The same turns and mirrors carry the whole set onto itself, and each row onto the other rows of its family. Which rows share a family with each named row? Give them in list order.
These 35 rows form 7 families of 5 rows each.
musi: [-0.46,  1.99,  1.31,  1.17,  2.29,  1.90,  2.29, -0.59,  2.72,  2.31,
  0.40, -1.25, -2.52, -1.01, -2.39,  1.28,  0.65,  0.56,  0.62, -0.30,
 -1.55,  0.49,  0.12, -0.29,  0.52,  1.43, -0.71,  0.01,  0.83, -1.74]
pade: [-1.65,  1.97,  0.77,  1.57, -0.08, -0.35,  0.35,  1.52,  1.58,  0.68,
  0.43, -2.30,  0.01, -0.17, -1.02, -0.44,  1.67,  0.42,  0.00,  2.21,
 -1.24, -0.86,  0.53,  2.25, -0.97, -0.30, -0.27, -1.22, -2.17, -1.42]
zun: [-0.43,  1.88, -0.28,  1.15,  0.26,  1.75,  1.07,  0.76,  2.06,  0.53,
  1.41,  0.11,  0.10,  0.68, -1.94,  0.26,  0.62, -1.68,  0.58,  1.65,
  1.98, -0.08,  0.28, -2.13,  1.08,  1.12, -1.07, -0.73,  0.57, -1.82]
somal: [-1.04,  2.36,  1.15,  1.71,  0.14,  1.13,  0.14,  2.18,  3.31, -0.68,
 -0.90, -0.35,  0.17, -1.17, -2.21, -0.60,  0.83, -1.05, -0.20,  2.24,
  0.00, -1.08,  0.83,  1.51, -1.34, -1.30,  0.49, -1.34, -0.52, -1.46]
Gabim: [-1.09,  1.50, -0.42,  0.81, -0.87, -0.66,  1.65,  2.13,  1.74,  1.80,
  1.94,  1.71, -0.03, -0.08, -1.32, -1.79, -0.70, -0.99,  0.22,  0.99,
  1.02, -0.43,  0.06, -0.73,  0.18,  1.09, -0.78, -0.82, -0.71, -1.55]
deva: [-0.50,  1.45,  0.40,  1.82,  1.13,  1.34,  3.13,  1.05,  2.67,  2.85,
  0.73,  0.16, -2.80, -1.35, -2.48,  1.23,  0.96,  1.37,  1.10,  0.23,
 -2.48,  0.19, -1.06,  1.15, -0.93,  0.53,  0.12, -1.39,  0.47, -1.39]
sodo: [-0.05,  0.96,  0.91,  1.53,  1.82,  1.54, -0.07, -0.70,  1.67,  2.22,
  3.24,  0.23, -1.16, -2.39, -0.15, -1.82,  1.26,  1.08,  1.55,  1.22,
 -1.36,  0.84, -0.15,  0.39,  0.91, -0.14,  0.29,  0.68, -1.36, -0.17]
fon: [-1.11,  1.37, -0.98,  0.00,  0.32,  1.22,  2.35,  0.90,  1.36,  2.84,
  1.27, -0.70, -1.92,  1.23, -1.72, -2.09,  1.62, -0.51,  2.20,  2.36,
 -0.39, -1.02,  1.07,  1.76,  0.58, -1.41,  1.51,  1.41, -0.60, -0.94]
Linit: [-0.58,  1.87, -1.20, -0.25, -0.42,  0.40,  1.13,  1.14,  1.42,  0.67,
  1.67,  1.01,  0.36,  0.51, -2.06, -0.83,  0.31, -0.56,  0.56,  1.49,
  0.30, -1.02, -0.55, -1.03,  0.38,  2.93, -0.64, -0.82,  0.29, -0.90]
bet: [-0.14,  1.41,  0.94,  1.64,  1.69,  1.65,  3.59,  0.44,  2.21,  0.86,
  0.93, -0.33, -3.74, -2.19, -1.64,  1.02,  2.11,  1.01,  0.28,  0.86,
 -1.14,  1.03, -0.67, -0.77,  0.24,  0.62, -0.09, -0.49, -0.38, -1.00]
zos: [-0.12,  1.79,  0.35,  1.02,  1.03,  2.56, -1.01, -0.75,  2.53,  0.36,
  0.74, -1.01, -0.87, -2.32, -0.94, -1.38,  1.49,  0.71,  1.68,  2.17,
 -0.51, -0.01, -0.92,  0.36, -0.13, -1.11, -0.52,  2.28, -1.52, -0.32]
foza: [-1.21,  1.95,  0.58,  1.16,  1.40,  0.85,  0.55,  1.61,  2.77,  0.26,
 -1.56, -1.06, -0.68, -0.85, -2.58, -0.65,  0.88, -0.16, -0.32,  0.79,
 -0.94, -1.69,  1.16,  2.53, -0.94, -1.15,  1.50, -0.99, -0.78, -1.89]
nuru: [-1.00,  1.35, -0.38,  1.45,  0.47,  0.63,  2.60,  1.21,  1.27,  2.28,
  1.43, -1.63, -0.03,  1.95, -0.82, -1.23,  0.68, -0.06,  1.11,  1.73,
  0.85, -0.55, -0.11, -0.59,  0.44,  1.86, -0.77, -0.73, -0.73, -1.80]
Kiku: [ 0.21,  1.94,  1.41,  1.68,  1.62,  3.65, -0.11, -0.50,  2.82,  0.83,
  1.07, -0.13, -0.04, -2.18, -1.66, -0.56,  1.97,  0.25,  2.01,  1.84,
  0.13,  1.87, -0.76,  0.27,  0.18, -0.84, -0.31,  0.95, -0.61, -0.86]
Sig: [-0.04,  1.94,  0.68, -0.30,  0.60,  0.86,  2.30,  1.49,  1.56, -0.89,
 -0.02,  1.28, -0.06,  0.01, -1.75, -1.70,  1.05, -0.76, -0.18,  1.01,
  1.44,  0.59, -0.76, -0.35,  0.37,  2.25, -0.21, -1.05, -0.88, -1.45]
Nazu: [-0.78,  2.45,  0.39,  0.60,  2.02,  1.83,  0.80,  1.35,  3.48,  2.34,
  0.65, -0.84, -3.19, -1.10, -2.29,  2.03, -0.25,  0.51,  0.18,  0.20,
 -2.12,  0.53, -0.23, -0.48,  0.12,  0.27,  1.40, -0.89, -0.17, -1.52]
suzad: [-0.37,  0.78, -1.31, -0.34, -0.62,  1.52,  1.11,  0.15,  1.46,  1.75,
  0.85,  0.05, -3.68,  0.45, -2.14, -0.43,  0.71, -1.19,  0.83,  1.47,
  0.24, -2.21,  0.72,  0.47,  1.18, -1.60,  0.14,  0.67,  0.89, -1.44]
Bamet: [-1.11,  1.63,  0.28,  2.25,  0.45, -1.38,  1.23,  2.28,  2.51,  1.63,
 -0.27,  0.41,  0.20, -1.03, -2.07, -1.31,  0.56,  0.31, -0.55,  0.58,
 -0.89,  0.69,  0.34,  1.72, -0.68, -0.80,  1.06, -1.74, -1.49, -1.30]
lofen: [-1.49,  2.18, -0.64,  1.22, -0.02, -0.29,  1.03,  2.82,  2.74, -0.01,
 -0.45,  0.04,  0.27, -1.39, -2.99, -0.49,  1.23,  0.65, -0.10,  1.92,
 -1.19, -0.77, -0.22,  1.75, -1.66,  0.08,  0.90, -1.09, -0.91, -0.76]
Zum: [ 0.28,  2.65,  0.42,  0.30,  1.49,  3.04, -0.91,  0.27,  3.91,  1.37,
  1.30, -0.07, -2.12, -1.11, -0.47,  0.19, -0.14,  0.79,  1.69,  1.80,
 -0.69,  1.34, -1.71, -0.12, -0.21, -0.55,  0.48,  1.34, -1.48, -0.36]
kipip: [-1.00,  2.14,  0.73, -0.07,  0.55,  2.16,  0.77,  0.25,  1.08,  2.61,
  1.70, -0.47,  0.23, -1.37, -1.63, -1.55,  2.06,  0.29,  2.29,  1.37,
 -1.38,  1.63, -0.89,  0.64, -0.15, -0.10, -0.68,  1.81, -2.07, -1.32]
Legur: [-0.50,  1.85, -0.99, -0.59,  0.36,  1.55, -0.58,  2.34,  1.76,  0.93,
  1.00,  0.21, -0.98,  1.24, -2.05,  0.47, -0.23, -0.49, -0.13,  0.96,
  1.93,  0.53, -0.92, -0.68,  1.11,  1.33,  0.36, -1.05,  0.00, -1.46]
Solu: [-0.90,  1.49,  1.08,  0.90,  1.34,  0.39,  2.34,  2.10,  2.19, -0.52,
 -1.04, -0.62, -1.65, -2.13, -2.81, -1.71,  1.92,  0.07, -1.13,  1.61,
 -1.31, -0.56,  0.26,  0.83, -0.71,  0.16,  1.97, -1.35, -1.00, -0.75]
kerip: [ 0.34,  1.25, -0.42, -1.18, -0.48,  0.73,  2.05, -0.31,  0.95,  0.16,
  0.82,  1.85, -3.25,  0.38, -1.38, -1.22,  1.73, -1.80,  0.64,  1.68,
 -0.25, -0.99,  0.33,  0.03,  1.54, -0.90,  0.90, -0.96, -0.62, -1.83]
mil: [-0.43,  1.83,  2.02,  1.51,  1.05,  1.84,  2.37,  0.23,  2.89,  2.36,
 -0.05, -0.45, -2.63, -1.32, -3.21,  1.30,  1.04, -0.82,  0.21,  0.41,
 -1.59,  0.64,  0.45,  0.17, -0.03, -0.08, -0.04, -1.35,  1.47, -1.98]
Zemoz: [ 0.01,  1.13, -1.01, -0.69,  0.17,  1.28,  0.60, -0.43,  1.52,  0.89,
  2.35,  1.25, -2.61,  0.56, -1.07, -1.12,  1.29, -0.33,  2.02,  2.39,
 -0.92, -2.26,  0.58,  1.93,  1.05, -0.41,  1.24,  0.14,  0.24, -0.28]
Bime: [ 0.42,  1.44, -0.33,  1.45,  1.52,  2.65,  0.23, -1.13,  2.03,  1.44,
  1.86,  0.53, -0.45, -1.48, -0.67, -0.82,  1.93,  1.54,  2.60,  1.54,
 -1.62,  1.00, -1.80,  0.69, -0.08, -0.21,  0.37,  0.17, -1.55, -0.59]
Soru: [-1.39,  2.05,  2.09,  0.20,  0.14,  0.74,  2.24,  0.55,  1.32,  3.14,
  1.45, -1.16, -2.74, -0.76, -2.15,  1.02,  1.34,  0.10,  0.86,  0.37,
 -2.55,  0.05,  0.50,  1.94, -0.19,  0.56, -1.24, -0.39, -0.22, -1.94]
vad: [-0.41,  1.14,  1.86,  2.40,  2.17,  0.45,  2.54,  0.60,  2.64,  3.10,
  1.49,  0.25, -2.40, -1.45, -1.47, -0.04,  0.57,  1.26,  0.59, -0.28,
 -1.52,  1.20,  0.12,  1.93,  0.14,  0.33,  0.39, -1.16, -0.16, -0.83]
mipa: [-0.02,  1.00,  0.05,  0.38,  0.55,  2.90,  0.76,  0.03,  2.17,  1.29,
  1.58, -0.02, -2.88, -0.35, -1.72, -1.08,  1.30, -1.70,  1.53,  2.72,
 -0.04, -2.05,  1.50,  0.60,  0.99, -2.05,  1.48,  0.25,  1.15, -0.96]
mamif: [-0.64,  1.72, -0.72,  0.72,  0.29,  1.56,  0.57,  1.25,  1.64,  0.65,
  0.05,  0.06,  0.99,  0.55, -1.78, -0.32,  0.33, -0.50,  0.46,  0.39,
  2.23,  0.12, -0.94, -0.96,  0.15,  1.11, -1.45, -0.44, -0.84, -2.56]
viv: [ 0.57,  1.25,  0.66,  0.89,  0.34,  2.66,  0.96, -0.33,  1.86, -0.30,
  1.33,  0.67, -2.08, -2.30,  0.28, -1.63,  1.98,  0.17,  1.52,  2.12,
 -0.76,  0.00, -1.51, -0.28, -0.25, -1.31,  0.05,  0.40, -2.54, -1.05]
Sakod: [-0.74,  1.15, -0.99,  0.03, -0.19, -0.11,  0.72,  0.41,  1.56,  1.50,
  3.34,  1.40, -2.50, -0.55, -0.67, -1.48,  0.87, -0.66,  1.18,  1.94,
 -0.01, -1.18,  1.54,  0.69,  1.43, -1.00,  0.69,  0.96, -0.48, -0.28]
nedu: [-1.22,  2.13,  0.38,  0.44,  1.39,  1.84, -0.78,  3.54,  2.93,  0.53,
 -0.22, -0.75, -0.84, -1.08, -2.17, -0.05, -0.20,  0.20, -0.66,  1.02,
 -0.24, -0.94, -0.31,  1.20, -1.25,  0.10,  1.99, -1.44, -1.21, -1.39]
Tuvad: [ 0.34,  1.14, -0.74, -0.99, -0.05,  2.09, -1.08,  0.53,  2.17,  1.90,
  1.10,  0.15, -3.39,  0.70, -1.40, -1.08, -0.33, -1.06,  0.73,  2.25,
 -0.54, -1.25, -0.69,  0.34,  0.94, -1.32,  1.83, -0.08,  0.08, -0.58]

Which other rows belong to the same family as foza? musi, zos, suzad, mamif
Which other rows belong to the same family as kipip? pade, fon, nuru, Soru
Which other rows belong to the same family as Sakod? Gabim, sodo, Bamet, vad
Which other rows belong to the same family as kerip? bet, Sig, Solu, viv

